Each named move below is a turn or a mirror, shown by a few rows before and after it. Which moves, in which order, take the first row of each later pair to the second? The first pair is answered.
move sabi:
[-1.2 1.8 4.4 -7.8 1.3 -11.3 19.4 3.6 -10.9 16.9 -2.3 15.9 3.4 -0.4] |-> [-4.7 0.3 -2.9 21.9 12.8 -10.2 -6.4 14.2 -3.3 2.7 -5.5 -12.2 2.2 -8.3]
[-0.9 -5.4 3.2 -19.1 -6.8 -0.7 9.3 -4.4 6.5 8.2 12.0 13.0 -0.5 14.8] |-> [-4.0 -6.4 -5.0 11.6 5.9 -1.4 -17.7 4.6 12.9 -7.8 8.8 -15.7 0.2 7.8]
[12.2 -7.0 6.3 -12.5 -6.2 1.2 13.1 -4.0 9.4 -4.4 -5.2 3.8 -4.2 -0.3] |-> [9.4 -8.7 2.7 5.2 1.3 2.8 -1.3 2.2 13.8 -13.5 -6.9 -13.6 -4.4 -6.6]
[-4.1 -11.6 -2.7 -29.1 -4.8 11.9 1.2 -16.1 -9.5 -12.8 6.4 15.1 14.9 6.4] |-> [-6.3 -11.7 -10.7 0.3 7.4 12.1 -23.7 -7.1 -2.7 -26.0 3.9 -12.8 14.2 0.9]
move Daf:
[-6.4 -0.4 -7.3 2.4 4.6 6.6 6.5 0.0 -13.0 -2.8 4.4 2.7 -10.7 11.6] |-> [-5.5 -1.9 -6.5 3.7 6.3 7.3 7.6 0.6 -12.9 -2.5 3.5 -1.1 -12.7 11.0]
[10.3 -6.8 9.1 -7.8 -2.0 1.4 19.8 -5.9 4.0 20.2 -0.6 -12.1 -16.7 -4.5] |-> [5.1 -3.8 5.8 -20.1 -5.9 4.5 19.4 -14.2 10.3 19.6 5.6 -2.6 -8.2 1.9]
[2.0 2.2 -11.1 1.1 4.0 4.1 5.0 1.2 -10.4 -4.0 2.6 8.8 12.2 12.9] |-> [4.3 0.2 -9.0 6.1 7.3 2.5 6.2 6.5 -14.0 -5.2 -1.8 6.4 7.1 8.9]
[4.3 -16.1 -15.6 -23.5 -6.8 -10.8 -4.3 -1.1 -6.1 12.0 1.5 6.2 6.9 6.5] |-> [4.8 -12.3 -15.6 -17.4 -6.3 -13.1 -5.2 2.8 -14.5 8.4 -4.7 12.2 5.1 5.0]
move rek:
[12.7 0.6 13.1 10.3 3.2 -9.8 4.0 18.6 -22.8 -3.2 -7.7 6.8 -8.8 -11.5] |-> [17.8 -4.1 16.1 -13.8 -2.7 -7.6 24.0 2.2 -10.6 10.9 5.4 -0.2 -12.8 -7.3]
[-4.3 -5.6 9.2 3.8 8.8 -3.9 6.5 4.8 4.5 5.6 -2.3 -14.2 -0.8 6.6] |-> [-7.7 -1.6 7.5 -7.4 4.4 -3.5 5.2 -2.4 6.4 5.2 3.5 -0.1 8.5 13.0]
[6.4 -3.9 7.4 -0.2 -1.0 -2.1 6.5 5.9 2.2 4.6 0.2 -4.6 1.3 -1.5] |-> [1.5 -0.5 6.9 -5.7 -3.6 -0.6 6.9 0.6 2.7 1.9 3.7 7.4 8.5 3.8]
[-7.5 0.7 -9.3 -16.4 17.8 -1.8 26.0 -3.0 1.6 -4.5 13.7 14.0 8.9 0.3] |-> [-10.8 3.3 -12.5 5.8 23.7 -3.7 9.7 12.4 -9.2 -15.8 1.4 16.0 10.0 -6.7]
Then:
Between the rows of a pair lie two moves.
[-7.8 13.0 -6.2 14.6 1.3 2.6 -16.0 13.5 -17.1 -18.2 -11.7 27.6 7.9 -1.6] |-> [16.2 -3.9 9.2 -2.7 -3.3 1.8 31.1 8.1 -13.5 12.1 -10.9 -2.4 -24.7 -11.8] -> rek, sabi
[-8.1 6.7 -8.9 -18.9 -7.4 -0.4 7.7 -20.7 20.5 3.8 16.1 -6.6 7.7 1.6] |-> [-16.0 14.0 -13.1 -8.4 -3.6 -0.6 -13.1 -15.8 16.6 -7.5 13.3 1.1 17.8 5.8] -> sabi, Daf
[-8.9 2.9 -4.9 -26.4 -2.1 6.2 3.7 -11.1 22.3 2.2 18.2 0.0 13.9 7.7] |-> [-13.6 4.9 -12.1 4.6 8.4 4.3 -20.4 2.0 20.9 -13.4 12.1 -15.7 15.6 0.6] -> sabi, rek
[3.7 -11.4 3.4 -8.1 -18.9 4.9 -0.1 -8.7 -11.1 5.4 -14.8 10.8 2.1 2.7] |-> [5.9 -16.6 1.3 -2.5 -15.8 7.0 -2.0 -12.7 2.8 6.2 -9.1 -17.7 -4.2 -0.6] -> sabi, rek
[14.3 -8.1 6.2 14.6 10.3 -2.7 2.3 -1.1 4.8 6.0 6.8 -40.1 -8.3 -5.0] |-> [-8.2 12.5 -4.1 12.7 5.3 -1.8 -28.2 0.3 -6.7 -14.9 7.6 12.9 24.9 8.6] -> rek, rek
[3.7 7.5 2.5 13.0 6.9 -9.2 -5.9 8.6 -5.5 -3.2 -9.8 -9.8 -7.2 -0.2] |-> [0.5 6.6 0.6 -12.4 -1.2 -4.7 3.9 -10.5 11.6 3.3 9.2 -7.9 -0.3 9.9] -> Daf, rek
[-6.8 6.0 -2.2 10.6 -1.5 -1.7 -7.0 3.8 5.3 -5.5 8.4 -10.8 5.9 -3.3] |-> [-4.8 10.2 -0.4 8.6 -3.3 -3.5 -4.2 8.1 -8.0 -5.6 0.5 8.6 7.5 -2.8] -> sabi, rek
[2.3 4.4 -4.4 -3.1 2.2 -4.4 -2.3 1.0 13.6 -9.6 0.7 -19.0 -3.1 3.5] |-> [-3.0 11.9 -3.2 -5.5 -2.3 -5.6 -6.3 3.9 -0.2 -13.7 -4.8 11.4 5.9 9.0] -> sabi, rek
[-13.3 -11.8 16.3 -8.4 -14.5 -7.5 25.2 15.6 -3.0 7.1 -9.9 -10.1 -17.1 -7.8] |-> [-18.7 -12.5 10.8 2.7 -7.4 -6.6 8.4 15.8 11.1 0.0 -3.3 -33.3 -13.9 -7.9] -> Daf, sabi
[-8.6 4.6 -1.6 -10.0 -9.2 2.0 0.6 -2.0 -12.6 0.5 -0.8 27.4 7.4 4.1] |-> [-4.3 3.0 -1.9 15.8 1.8 -2.6 -10.0 14.4 -19.2 -4.6 -12.9 11.5 -2.7 -7.1] -> Daf, sabi
[7.3 -1.8 2.6 -5.7 -0.5 6.6 6.0 -3.7 17.6 4.6 6.8 -31.9 -7.5 5.2] |-> [-9.2 13.7 -3.5 -14.1 -8.2 5.9 -11.3 -7.1 7.0 -9.5 6.4 15.5 15.6 17.0] -> sabi, rek
[-25.3 23.2 -10.4 -23.0 6.8 -6.6 -11.2 -13.0 -1.7 -2.5 23.9 8.4 8.6 0.5] |-> [-15.0 21.4 -1.6 -25.5 3.0 -10.2 7.5 -3.6 -21.7 5.6 9.2 26.8 -3.0 -6.5] -> rek, sabi
[5.4 -7.5 -7.9 -0.1 -2.4 3.1 6.9 0.8 4.0 11.2 -5.0 -8.3 -25.6 -7.4] |-> [-8.4 3.1 -15.0 -8.8 -7.3 5.0 -7.3 -7.6 5.2 0.0 1.5 19.9 -1.5 5.9] -> Daf, rek
[-3.4 -8.4 6.3 -10.6 7.2 0.1 -12.5 -17.3 1.0 6.2 13.2 15.9 4.2 -16.3] |-> [-0.9 -11.3 5.9 7.7 13.5 -4.2 -18.4 -5.3 -4.6 2.0 4.4 3.5 -2.1 -24.8] -> rek, Daf
[-8.2 4.1 -3.7 -4.6 -1.4 -1.9 -3.4 -3.6 6.6 -1.7 4.1 3.7 9.4 3.6] |-> [-4.7 4.3 -1.8 8.3 1.6 -4.1 -4.8 5.8 -3.8 -4.5 -5.6 6.9 4.8 -2.8] -> Daf, Daf
[11.3 -1.0 -3.4 -5.3 2.5 7.7 21.9 20.4 -5.5 -3.3 -7.7 1.7 -6.9 0.1] |-> [4.6 3.6 -6.9 -17.0 -0.9 10.8 17.3 11.7 0.4 -4.3 1.3 14.8 5.1 10.9] -> Daf, rek
[8.2 -6.0 1.5 -10.7 0.5 1.5 14.0 0.6 -2.5 6.9 3.4 -10.1 -10.1 -5.5] |-> [-1.6 -0.1 -1.7 5.8 3.4 0.2 -7.3 12.8 -15.5 -8.3 -5.5 7.0 0.7 -5.2] -> rek, rek
[-1.9 -10.0 7.2 15.4 9.8 0.3 -7.4 13.6 3.8 3.5 -12.8 -5.7 -4.2 -6.8] |-> [-9.6 -2.4 2.1 -9.9 0.0 4.7 -5.4 -1.5 8.7 3.5 -1.5 20.5 12.4 5.8] -> rek, rek
[-9.9 -1.2 -0.4 -22.9 -9.0 5.8 15.2 -11.5 10.6 1.5 13.0 -18.6 1.2 8.1] |-> [-14.9 8.2 1.2 -14.3 -12.0 3.0 4.7 1.5 -16.3 -8.0 -3.6 23.5 13.0 8.4] -> Daf, Daf
[5.9 -2.1 3.7 -8.6 -1.6 -1.3 12.6 -1.7 -1.2 9.3 -3.9 -3.8 -8.8 -1.1] |-> [0.2 3.5 2.8 -2.4 0.0 -3.9 3.7 4.6 -11.6 1.4 -10.8 13.6 0.4 1.0] -> rek, Daf
[9.1 -4.0 -0.1 8.7 5.5 -1.4 -1.0 1.3 -6.2 -8.1 -4.5 -27.0 -14.2 -20.7] |-> [1.9 -1.4 -7.6 -3.8 4.0 5.3 -6.5 -13.8 11.3 -10.8 11.9 -30.4 -0.2 -11.8] -> rek, sabi
[3.7 -5.1 0.0 -16.6 -1.7 -5.3 22.8 -10.5 -4.0 12.0 -7.1 7.8 -13.2 -1.1] |-> [-8.5 4.6 -11.0 17.3 9.4 -6.4 -17.1 2.5 -7.8 -14.3 -13.8 5.7 0.0 -5.0] -> rek, sabi
[6.2 -10.2 -6.9 10.0 10.2 3.4 11.6 22.7 -10.9 4.7 -16.6 -13.5 -12.2 -1.5] |-> [0.6 -8.7 -10.7 -16.0 4.6 9.9 14.1 -0.9 13.8 9.7 7.0 -22.0 -1.2 11.5] -> Daf, Daf
[-3.4 2.2 -1.6 -2.8 10.1 -0.1 -8.7 -3.6 7.4 -10.2 -7.7 2.0 7.1 -11.4] |-> [3.7 -2.2 2.9 -13.6 4.9 0.5 8.1 -6.0 6.9 1.3 -7.0 3.6 0.2 -11.0] -> rek, sabi
[-2.6 -7.7 3.5 3.0 3.3 5.3 -1.8 13.4 -12.3 -6.3 -4.7 -15.6 -6.5 -5.2] |-> [-8.8 -5.0 -1.4 -18.5 -3.2 10.1 2.6 -4.0 0.9 -2.3 10.5 -6.5 4.2 6.4] -> Daf, rek
[-0.9 9.6 2.9 2.3 -4.8 -7.7 -11.4 -7.3 -1.3 -1.0 2.0 3.0 0.6 19.0] |-> [6.5 2.6 5.5 2.4 -4.9 -8.0 -1.6 -7.7 3.2 6.0 1.8 -12.5 -7.2 14.6] -> rek, rek
[6.9 -0.2 9.9 -7.0 3.8 -0.9 -3.9 0.1 -7.7 4.7 1.0 -2.2 -12.7 -11.0] |-> [4.3 -0.5 6.9 -15.0 0.2 0.4 -3.8 -8.5 -1.5 3.9 9.1 -2.3 -8.8 -4.5] -> Daf, Daf
[-12.6 9.2 -4.7 3.6 0.8 2.6 -18.9 -1.6 5.1 -9.4 -0.1 1.5 5.1 1.5] |-> [0.0 4.2 4.4 -16.1 -7.5 0.3 11.6 -6.7 1.5 7.8 1.5 5.2 -9.4 1.0] -> rek, sabi
[12.0 -9.6 -1.2 8.3 2.7 -9.1 12.3 17.3 -7.6 7.2 -5.9 -18.1 -15.9 -5.4] |-> [12.9 -9.3 -2.0 -10.4 -4.7 -6.5 23.8 4.6 0.7 14.0 4.0 -13.6 -10.8 1.8] -> sabi, Daf
[10.8 6.3 -3.6 0.8 2.2 1.8 15.4 3.2 -4.6 -3.0 -10.5 -13.4 -3.6 -5.7] |-> [1.1 13.9 -8.7 0.5 -0.5 2.5 3.4 2.8 -8.3 -12.4 -11.4 8.3 10.5 0.7] -> rek, rek
[-9.1 -1.7 -10.4 8.9 3.7 -0.5 -15.5 -10.4 18.5 -6.5 18.3 -27.0 8.8 11.7] |-> [-16.0 8.8 -12.1 8.4 0.1 -1.0 -24.5 -5.2 1.2 -14.4 9.5 9.5 21.8 14.7] -> Daf, Daf
[-7.6 8.2 -3.1 6.2 9.3 0.0 -20.5 0.7 0.7 -7.9 -1.0 12.1 11.7 1.5] |-> [-1.4 6.6 3.7 6.6 7.9 -3.0 -10.2 8.1 -11.9 -2.9 -10.7 20.6 4.0 -3.0] -> sabi, Daf
[-14.2 8.8 -5.1 5.1 0.3 2.8 -3.7 -1.3 -2.9 -3.6 0.4 13.0 18.2 0.8] |-> [0.4 -3.6 3.1 11.8 4.1 0.9 12.5 6.0 0.6 8.5 -4.9 -14.8 -5.9 -11.5] -> Daf, rek
[-0.4 -1.6 4.1 -14.0 1.8 -5.4 8.5 -17.3 5.1 5.8 15.3 3.0 2.9 2.8] |-> [4.3 -4.5 5.2 16.5 12.3 -9.8 -3.6 2.0 -5.2 -0.5 0.1 -13.5 -8.8 -9.8] -> rek, rek
[-5.8 -5.4 6.6 -28.8 -7.2 4.2 18.5 -10.4 19.3 14.7 11.9 16.7 16.3 18.2] |-> [-1.9 -3.0 7.5 25.3 7.9 -5.4 -5.8 30.1 -14.5 -2.3 -26.7 19.1 6.1 -3.0] -> Daf, rek
[0.2 -1.7 -3.2 -13.3 -7.7 0.3 6.2 -8.9 2.4 2.0 6.7 12.4 3.3 7.8] |-> [9.9 -8.5 0.4 10.5 2.1 -3.7 5.3 6.0 -2.2 2.0 -3.7 -13.3 -12.4 -6.6] -> rek, rek
[8.1 10.7 -8.0 -8.5 11.4 4.7 -4.1 6.9 0.9 7.0 1.1 -20.1 5.5 7.0] |-> [6.1 12.0 -6.9 -19.2 5.7 3.7 2.4 4.2 -3.8 9.8 -0.3 -0.3 10.8 9.7] -> sabi, Daf
[15.7 4.7 13.2 -12.8 -10.6 12.9 7.0 0.7 -3.0 14.2 8.7 23.9 4.2 8.1] |-> [10.4 2.6 3.9 18.7 4.5 14.3 -21.7 7.0 14.0 -2.0 11.2 -16.5 4.4 0.4] -> sabi, Daf
[-4.8 7.4 4.7 1.9 -14.1 -0.7 10.5 -1.1 1.3 -11.4 -1.8 26.3 2.3 -2.1] |-> [5.6 -3.2 11.1 1.5 -11.3 -1.6 25.8 -1.8 8.6 0.5 -1.5 1.3 -14.1 -8.2] -> rek, rek
[-6.6 2.8 -12.2 10.7 5.7 0.3 -20.7 0.2 12.7 -9.6 8.7 -15.0 6.5 4.6] |-> [-0.7 -0.5 -11.0 8.8 7.1 -0.2 -13.2 0.8 14.4 -5.2 8.1 -26.4 0.6 0.1] -> Daf, rek
[2.4 -6.3 9.7 -11.6 4.1 -4.2 3.9 6.8 9.6 4.9 -2.3 -13.1 -10.8 -2.0] |-> [-10.3 3.7 6.2 -13.2 3.0 -3.5 -12.7 5.4 5.5 -7.1 -0.8 10.7 6.9 6.5] -> Daf, rek
[7.6 0.5 5.4 2.3 -0.1 -3.2 8.3 4.9 -12.4 -2.6 -11.7 9.2 -5.1 -5.4] |-> [6.9 -2.6 1.9 12.2 5.2 -4.0 1.3 5.3 -5.5 -6.2 -8.6 -11.0 -6.6 -7.9] -> rek, sabi
[8.0 1.6 10.2 -9.2 -3.0 3.8 12.6 -6.1 2.6 8.4 1.8 -10.1 -9.8 2.7] |-> [-2.2 6.6 6.4 -14.3 -4.0 6.5 -1.3 -11.9 8.8 1.6 9.3 0.2 7.0 12.4] -> sabi, rek
[-9.0 14.5 -2.3 7.5 8.6 -7.2 -17.9 -1.9 -8.4 -17.6 -1.5 6.3 19.8 0.9] |-> [3.1 5.9 8.0 18.6 12.2 -10.5 -4.8 9.6 -16.5 -7.8 -13.6 -9.0 -0.6 -12.5] -> sabi, rek
[17.4 -5.9 -4.4 -2.7 2.5 13.1 -3.8 -12.5 7.4 2.8 2.7 -12.7 -8.5 -6.0] |-> [11.0 1.6 -9.9 9.6 5.4 12.1 -21.1 -5.3 -3.2 -8.8 -3.4 3.8 2.2 -6.2] -> rek, rek
[-13.6 13.7 -8.0 3.6 -12.3 -0.1 -17.2 3.7 -5.4 -5.6 -4.7 -15.2 9.7 -0.2] |-> [-8.0 12.8 -2.6 -5.9 -18.5 -2.0 -0.8 4.9 -19.3 1.6 -12.3 7.3 5.9 -0.9] -> sabi, Daf
